In the rows, zero is written as 128.
These are runs of 8 systems, one row a step. Runs of the same system follow the same rule from any start.
Zez, seq 1, 8 rows:
[[143 147 120 120  92 139 122 141  75 125 142 153 133  62 167 180 117 201
  169  87 182 138]
 [ 81 113  97 190 122  97  33 143 177 129 129 147 143 124 105 193 152  98
  153 152 136 149]
 [117  87 133 127 146 157 155 144 174 115 128  95 135 195  50  67 139  77
   99 176  76  99]
 [162 162 134  76  87 180 220 118  65 110 128 102 115  95 153  56  94 166
   97 128 130 125]
 [111 141 100 166 101  76  86  97 111 143 136 145 106  48 212 181  97 178
  149  78 166 186]
 [105  44 117 180 181  74  62 137 198 150 147 129 138 184  73 175 160 117
  177 106 115 119]
 [159 115 156  88 121 220 183 175 109 114 128 111 164 196  36  79 162 118
  140 181 109  54]
 [115 218 116 109  40 196 162 132  66  98 104 145 120  36 190 106  86 136
   79 173 142 155]]
rab, seq 2, 8 rows:
[[137 124 171 143 117 149 154 130  94 142 136 110 140 140 167 106 109 150
  145 135 107 146]
 [ 94 134  90 133 121 120 134 137 110 118 122 157 151 110 141 173 109 138
  139 111 141 114]
 [131 113 116 123 127 128  86 127 173 130 118 146  98 119  85 134 158 118
  116 136 133 116]
 [146 126 170 125 133 150 146 145 130 117 146  90 135 147 119  90 125 120
  118 147 112 148]
 [118 152  95 132 116 115 161 113  88 116 131 114 152 121 163 125 100 134
  132 117 140 135]
 [117 110 101 144 124 103  95 100 148 155 111 163  97 109 137 153 136 139
  135 110 130 118]
 [137  89 175 126 148 150 118 158 155 136 140 131 123 149  93 128 144 136
  138 130 109 121]
 [137 161 126 108 112 161 162 154  93  95 139  99 166 134 115 111 125 122
  129 149 144 124]]
luvop, seq 3:
[[127 197 136 135 123 115 144 137  78 100 141  90 178 125 182 130 103 102
  125 146 150 178]
 [ 90 125  60 168 132  70 119  62 128 163  88 153 115 144 173 137 115 106
  129 116 108 113]
 [155  70 173  98 170 135 130 127 165 168 114 167  82 152  97 125 150 150
  126  93 101  79]
 [167 172 185  71 135 178 147 194  92  92 151 123 164 114 107 147 138 139
  134 131 172 130]
 [ 91 207  74 161  92 107  93 117 107 104 111 125 160 103 170 151 123  75
  113 175 153 164]
 [ 95  82 113 164 159  78 117  71 187 168  98 141  84 161 144 100 117  89
   93 127  63 127]
 [188  84 191  62 184 140 194 140 119 139 147 118 113 157 106  96 126 175
  131  67 123  93]
 [161 205 129  99  93 155 117 161  50 107 135 139 170  85 153 182 145 166
  171 122 208 129]]
pab, seq 4:
[[ 84 117 107 156 111 123 144 164 132  73 175  87 163  90 132 138  73 136
  121 127 134 187]
 [107 103  31 169 105  83 104  76 141 137 125 109 123 138 113 120 139 127
  150 127 133 118]
 [151  61 159 149 112 156 131 106 139 176 128 128  88 147 118  87 141 173
  157 130  90 112]
 [111 101 152 125 105 188 163 190 115  94 160 126 154 100 103 139  96 173
  142 128 125 133]
 [ 93 152  59 148  80 130  89 137 145  91 134 121 137  84  98 144 130 107
  116 160 156 143]
 [121  94 115 168 125  95 102  81 176 148 126  98  91 143 126  79 134 105
  107 146  94 155]
 [135  68 142 128 138 135 194 121 109 133 153  98 132 150 132  90  93 179
  150  91 102 121]
 [124 128  94 130  75 166 129 150  84 120 139 147 147  84 123 162 125 188
  171 117 166 111]]
muzib, seq 5 (8 x 22):
[[ 78 121  70  92 111 170 179 160 130  85 116 168 141 101  77 140  97 129
   99 128 124  69]
 [162 145 107 106  92 126  81 118 166 106 145  97  78  64  89  98 159 132
   95 137 171 166]
 [122  99 155 192 138  86 114 113 135 134 165  70 144 150 170 112 107 131
  153 125 109 201]
 [103  81  85 143 140 119 181 109  96 147 118 140 160 179 135 136 104 154
  173  97 103  71]
 [140 122 120 100  84 195 119 139 127 143 102 184  91  91  92 130 155 165
  132 141 133  74]
 [109 147 153 143 102 156  79 178 162  89 153 114 129  78 108 141 128 112
  104 167 140 189]
 [105 120  78 157 151  69 138 110 144  97 154  63 163 161 119 105 109  89
  119 129 127 162]
 [149  87 105 129 129 110 171  65 110 171 112 117 100 159 146  77 125 161
  143 100 101  92]]
rab, seq 6, 8 rows:
[[119  99  60 152 139  65 114  82 148 138 132 107 120 142 126 124 132 125
  141 102 135 128]
 [153  75 158 138 122 155 136 112 125 173 121 136 102 161 118 102 148 165
  163 128  99  94]
 [117 141 152 119 100 194 151 180  92 110 135 150 157 104 125 152 112 158
  146 142 135 117]
 [ 93 161  77 133 106 119  92 144 154  88 129 130 133  81 107 153 125  96
   98 149 156 149]
 [129  97 123 147 145  89 116  94 181 132 137  85  97 146 114  75 131  98
   97 134 102 159]
 [154  93 146 126 136 131 192 107  86 147 144  97 138 162 153  89 107 174
  159  94 111 117]
 [124 139 101 134  88 150 118 136  77 142 118 174 142  95 150 181 130 179
  177 114 160  99]
 [ 89 123 125 151 114 146  57 162 186 120 117 170 118 104  86 172 151  96
  116 166 123 131]]
pab, seq 7:
[[130 102 112 181  76 107  78  83 155 146 147  96  73  70 159 100 125 164
  128 128 128 198]
 [104  31 130 189 147 105 128 135 149 141 169  96 151 168 112 136 109 163
  186 101  97 142]
 [127  90  87 124  79 195 162 149 104 118 134 126 146 144  59 107 141 167
  167 149 128  67]
 [108 142 126 144  49 195 102 147 141 111 123 141  98  54 118 112 120 141
  101 183 121 158]
 [ 76  91 103 172 137  82 106 126 193 100 157  94 118 102 123 122  89 106
   93 125 107 194]
 [147  68  72 139 139  89 163  83 129 136 152  68 129 171  99  77 128 155
  158  94 126 112]
 [150 102 137 150  65 186 145 123  69 161 131 134 126 117 143 115 132 208
  191 133 128 110]
 [ 69 108 134 164  88 176  82 184 156 115 129 180 131  78 110 187 114 141
  138 157 117 138]]
fiz, seq 8 (8 x 22):
[[151  77 120 113 167  86 116 105 192 127 147  93  86 144  78  92 146 122
  105  97 125 133]
 [185 124 151 114 119 146 176 130  63 131 162  73 158 155 135  93 133 184
  181 108 152 130]
 [ 78 158 105 171  76 152 115 136  77 136 104 178 158  94 191 186  99 146
  161 146 129 129]
 [ 77  94 110 144 138 122  67 135 218 137 100 184  86 113  81 156 142  88
   87 146  96 111]
 [184 104 153  73 157 143 169 147 157  96 165  56 120 159  44  52 152 120
  101 126 134 125]
 [149 185 113 134  87 130 186 110  33 109 149  70 172 110 203 101  87 162
  153 124 162 168]
 [ 59 111  91 203 110  83  68  87 141 177  91 200 103  94 207 201 103 140
  148 114 105 142]
 [136  35 153 108 176 140  91 158 216 149 129 167  90 167  18 141 181 126
  134 113 102  67]]
gulo, seq 9 (8 x 22):
[[ 85 132  72 146 102 135 129 131 124 114 115 148 149 120 116 148 116 118
  132 147 127 107]
 [136 110 125 125 115 136 106 111 166 140 118 131  83 115 100  97 147 124
  102 144 115 124]
 [144 112 167 120 137 136 155 144 125 113 159  94 132 126 132 102 109 149
  126 112 121 158]
 [114 134  85 147 111 116 138 126  94 117 139 115 162 125 142 148 115 145
  157 118 152 130]
 [114 108 108 160 107 132  89 109 147 157 107 156 107 131 119 139 150 128
  142 148 116 112]
 [129  96 169 114 140 162 142 153 155 122 134 132 112 132  94 109 125 130
  108 134 100 122]
 [136 154 115 104 115 141 162 145 104  89 150  96 148 106 126 114 110 136
  120 125 155 144]
 [117 140  89 169  99  99  95  95 119 140 125 118 126 114 161 135 131 127
  143 136 140 155]]
Toriz, seq 10:
[[138 145 132 114  66 200  98 135 124 147  94 186  86  82 111 130 160 150
  125 166 131  95]
 [ 94 119 179 144 145 133  94 180 186  96 152 124 127  97 118 148 107 100
   91 144 111 190]
 [128 119  74 128 159  68 158 100 138  99 154  57 150 161 110  88 115  99
  116 110 137 145]
 [164 128 113 135  91 136 153  68  72 175 108 124 109 137 171  87 137 173
  162 121 126 105]
 [101 102 168 143 118 166 111 165 123 150 119 198 126  98 148 191 113 173
  157 112 114 112]
 [105 117 113 113 151 132  99 181 182  86 146 130 150 133  45 160 147  94
  115 141 144 115]
 [153 161 116 126 109 132 138 107 131 105 133  62 128 147 106  49 146  81
   95 181 129 154]
 [113 135 132 155 107 115 168  83  90 147 118 121 114 106 222 100  73 152
  116 111  98 164]]
Zez, seq 11:
[[151 157 143  86 128 164 172 140 111 107 123 108 137 148 102  81 133 107
  100 155 126 107]
 [131 177 123 126 102 118 139 101  92 131 116 130 116  85 196 121 104 136
  108 121 141 158]
 [109  97 121 158 164  61  89 104 161 153 129 144 112 132 157 168 122 128
  139  85 125 146]
 [154  90 152 107 168 135 129 149 140 138 136 128 145 189  70 131 165 128
  160 119 127  82]
 [143 188 146  99  87 201 149 159  76 114 111 139 152 120 127 117 137 126
  125 176 142 108]
 [ 83 172 102 149 108 104 104 110 143 117 106 149 109  72 184 142  94  94
   77 143 121 171]
 [134  74 122 127 193  51 122  93 188 139 143  99 100 158 113 108 127 114
  107  80 112 139]
 [198 114 171  91 145 153 171 137  74 145 145 100 154 184 110 104 159 174
  187 103 146  88]]
Toriz, seq 12, 8 rows:
[[ 89 130 138 150 117 130 108 141 169 107 132 126 114  89 137 125  99 104
   86 154 106 178]
 [127  88 101 136 157  75 148 100 152 121 151  83 120 141 123  98 110 129
  116  94 121 149]
 [168 106 121 129 110 136 153 102  81 154 136 109 130 147 136 104 140 182
  181 107 141 104]
 [104 127 137 150  92 177 112 161 102 137 116 177 147 110 135 174 126 156
  163 145 126 109]
 [ 82 118 112 134 132 138 100 164 188  98 124 147 128 118  73 148 128  85
   95 158 113 126]
 [150 126 124 113 135 115 151 108 155 106 147  64 111 137 101  53 128 101
   85 143 121 157]
 [148 131 125 142 105 118 168  90  72 142 141  94 128 117 194  96  97 174
  147 103 131 159]
 [101  91 107 160 120 117 106 126 115 164 118 184 130 116 151 195 121 176
  185  93 131 101]]
luvop, seq 13, 8 rows:
[[118 126 142 173 116 140 123 130 117 132 133  96 160 167 133 108 130 106
  150 172 105 147]
 [ 98 107  88 132 108 145 180 110 114 126 114 134 127 129 130 102  96 141
  118 130  99  99]
 [142 105 119 107 118 131 116 125 148 131 137 141  85  80 113 131 132 170
  121  93 148 128]
 [144 119 160 146 135 123  91 156 135 122 160 105 147 130 118 148 143 135
  159 128 149 165]
 [107 132 103 157 114 135 142 127 106 122 126 107 170 167 121 117 127 104
  149 163 117 118]
 [110 116  95 126  96 149 150 103 132 135 103 147  98 111 123  97 116 135
  104 140 104 102]
 [138 103 153 114 133 129 121 141 152 124 149 128  96  86 126 129 118 162
  115  96 135 154]
 [142 127 135 141 142 107 110 146 118 115 162  92 163 143 123 147 137 133
  163 116 157 154]]
gulo, seq 14 (8 x 22):
[[150 140 109  99 125 134 168 118 117 106 135  90 130 138 108  78 127 121
  108 134 136 121]
 [137 142 124 145 102 117 131  99  96 145 128 123 117 100 185 122 112 156
  140 115 135 154]
 [ 97  90 124 163 144 104  93 132 152 145 127 157 130 129 133 176 123 140
  152 107 118 129]
 [141 106 133 105 143 153 130 155 144 121 134 129 135 158  60 124 158 122
  135 138 129  89]
 [146 173 144 105  94 175 156 138  91 109 125 111 136 115 135  92 123 126
  111 164 135 134]
 [ 89 146 102 161 112  95 115 103 132 125 121 128 119  90 182 137  91 114
  103 126 120 173]
 [127  67 112 143 167  74 107 106 174 146 140 122 108 150 106 136 136 133
  140  86 119 124]
 [175 109 162  98 137 167 156 152  94 137 142 118 146 163  97 118 152 167
  172 117 140  89]]
muzib, seq 15 (8 x 22):
[[125 143 112 147 119 107 120  78 142 150  98 118 101 142 151  84 132  88
   97 156 101 134]
 [121  90 166 114 161 119 167 125 140 138 131 141 104 123 155 119  88 153
  107  83  95 131]
 [160 128 133  96 135 133 131 152 100 119 150 132 146 114 114 162 141 175
  165  87 176 114]
 [134 166 123 156  98 141  75 133 111 141 114 136 147 139 130 147 168 108
  160 177 145 129]
 [ 83 132 126 148 137 131 133 127 160 123 102 139 129 149 129 115 109  69
   85 167  79 126]
 [141 114 125  78 155 119 182 123 144 105 141 110 103 114 111  91 103 135
   83  90 126 127]
 [177 137 144 120 120 110 120 111  93 140 150 106 120 102 159 131 139 179
  160  89 171 154]
 [108 127 133 179 126 118  81 130 110 160 115 158 158 153 158 183 140 127
  182 140 125 123]]
fiz, seq 16:
[[163 154 136  66 135 130 132 132 117 122 125 155 101  80 128 145 136 160
  112  84 171 115]
 [146 164 159 142 135 107  65 145 128 127 142 116 148 127 141 164 159 108
  149 141 163 171]
 [102 126 121 159 152 112 133 115 131 142 108 123 158 198 132 120 129  76
  134 159  92 111]
 [137 129 126  85 136 150 185 107 115 140  99 153 102 134 130  93 115 133
   95 116 104  81]
 [156 160 164  91 131 131 118 145 119 116 140 142 107  72 152 148 125 157
  114  96 164 156]
 [124 143 130 157 154  82  72 135 137 126 141 115 161 146 136 172 147 101
  155 128 153 158]
 [123 117 115 141 141 128 140 103 126 157 101 131 139 198 115 102 146  96
  140 155  95  85]
 [140 141 154  83 121 176 183 131 106 129 107 155 105 111 140  99 109 145
   98 126 111 102]]

Which system made each of these runs?
seq 17 (2 x 22):
[[137 118 169  86 186 111 109 160 163 128 131 171 115 121 108 178 140 126
  115  84 140 113]
 [175 178 133  93 149 124 117 145 107 110 137  97 162 164  95 129 175  98
  143 144 175 117]]
 => fiz
seq 18:
[[189 116 129  64 176 115 125 125 156 130 129 117 107 167  51 103 187 116
  122 106 155  80]
 [182 196 179 109 103 168 161 138  48 122 138  89 165 138 170  95 134 136
  147 155 154 149]]
 => fiz
seq 19, 2 rows:
[[115  95 135 118 130 136  91 144 192 124 131 155  81  84  90 137 134 135
   98 118 121 134]
 [153 108 152 128 139 130 134 162 136  95 183  62 155 142  90 106 132 137
  146 125 145 163]]
 => muzib
seq 20 (2 x 22):
[[ 72 117 104 165 106 153 106 134 144 144  90 186 130 134 120 157 125 106
  129 165  93  96]
 [133 110 140  87 139 151 141 140 184 108 127 128  84 111  72  87 130 112
   67 136 109 118]]
 => gulo
seq 21, 2 rows:
[[147 189 119  65 176  85 172 123 103  96 128 114 147 124 153 131 112 102
   89  87 162 127]
 [158 180 130 129 143  77  86  79 106 172  94 153 112 134 189 151 159 113
  138 113 154 129]]
 => luvop
seq 22 (2 x 22):
[[104  84 157 133 148 146 166 147 126 134 133 143 136 143 136 133  92 150
  133 109  90 118]
 [140 140  95  91 126 134 137 145 120  99 141 125 138 110  89 141 138 142
  130 108 170 107]]
 => luvop
seq 23 (2 x 22):
[[122 213 153 139 105 163 109 139  97 123  95 133 164 152 155 120 147  60
  112 212 121 136]
 [ 85 142 135 121 171  92 155 101 167 129  94 147 101 137 168 106  85  64
   47 132  73 138]]
 => fiz
seq 24:
[[119 181 145 110 122 128 137 122 119 118 110 141 110  86 180 122  99 106
   74 136 124 158]
 [128 115 129 123 182  55 113 111 157 131 139 124 117 125 150 153 118 124
  114  73 142 153]]
 => rab
seq 25, 2 rows:
[[ 98 133  80 180 119  72 125 110 105 105 162  75 170 115 177 144  88 136
  151 111 150 190]
 [112  72  73 178 123  96 105  76 135 184 104 154 116 172 124 142 152 143
  183 120 106  78]]
 => pab
seq 26, 2 rows:
[[121 115  90 141 107 142 151 140  96 110 150 102 169 142 107 129 121 151
  168 131 144 117]
 [100 132  94 157  72 154 114 114 124 137 108 148 116  99 136 121 122 132
  127 161 117 126]]
 => fiz
seq 27, 2 rows:
[[150 152 155 119 153 104  82 110 124 174  95 186 102 127 168 179 156 129
  141 101 142 110]
 [117 145 181 111 178 136 115 170 144 127 111 168 150 164 118 171 140  84
  118 139 114 106]]
 => luvop
seq 28, 2 rows:
[[101 180  56 140 136  50 101  79 130 123 104 136 124 109 175 153 118  83
   99 116 152 146]
 [152  85 172 134 185  87 106  85 169 188 106 147  85 181 137 115 156 114
  127 105  90 109]]
 => luvop
seq 29 (2 x 22):
[[138  52 109 137 135 121 156 128 113 139 162 111 141 144 105 138 121 203
  193  70 138 106]
 [136 120 121 141  64 201  99 163 105 128 132 143 144 113  83 145 162 169
  181 167 151 102]]
 => pab
seq 30, 2 rows:
[[166  67 131  99 134 137 154 152 147  98 187  80 111 100  69 103 124 197
  140  75 154 143]
 [134 143  89 169  67 141 114 138  68 110 162  84 179 112 139 144 132 168
  199 142 176 159]]
 => fiz
seq 31:
[[ 93 118  81 138 144 123 123 111 120 166  72 196 146 188 114 167 149 101
  156 136 105  38]
 [144 135 177  69 120 202 135 163 164 119 105 166  83 106  72  95 149 108
   66 166 106  95]]
 => muzib
seq 32, 2 rows:
[[114  95 164 142 144 115 136 135 126 138 146 145 118  95 176 159  86 175
  138  78 116 162]
 [121 109  95 129 143 114  96 159 138 109 148 133 160 136  77 181 152 136
  166 109 165 109]]
 => gulo
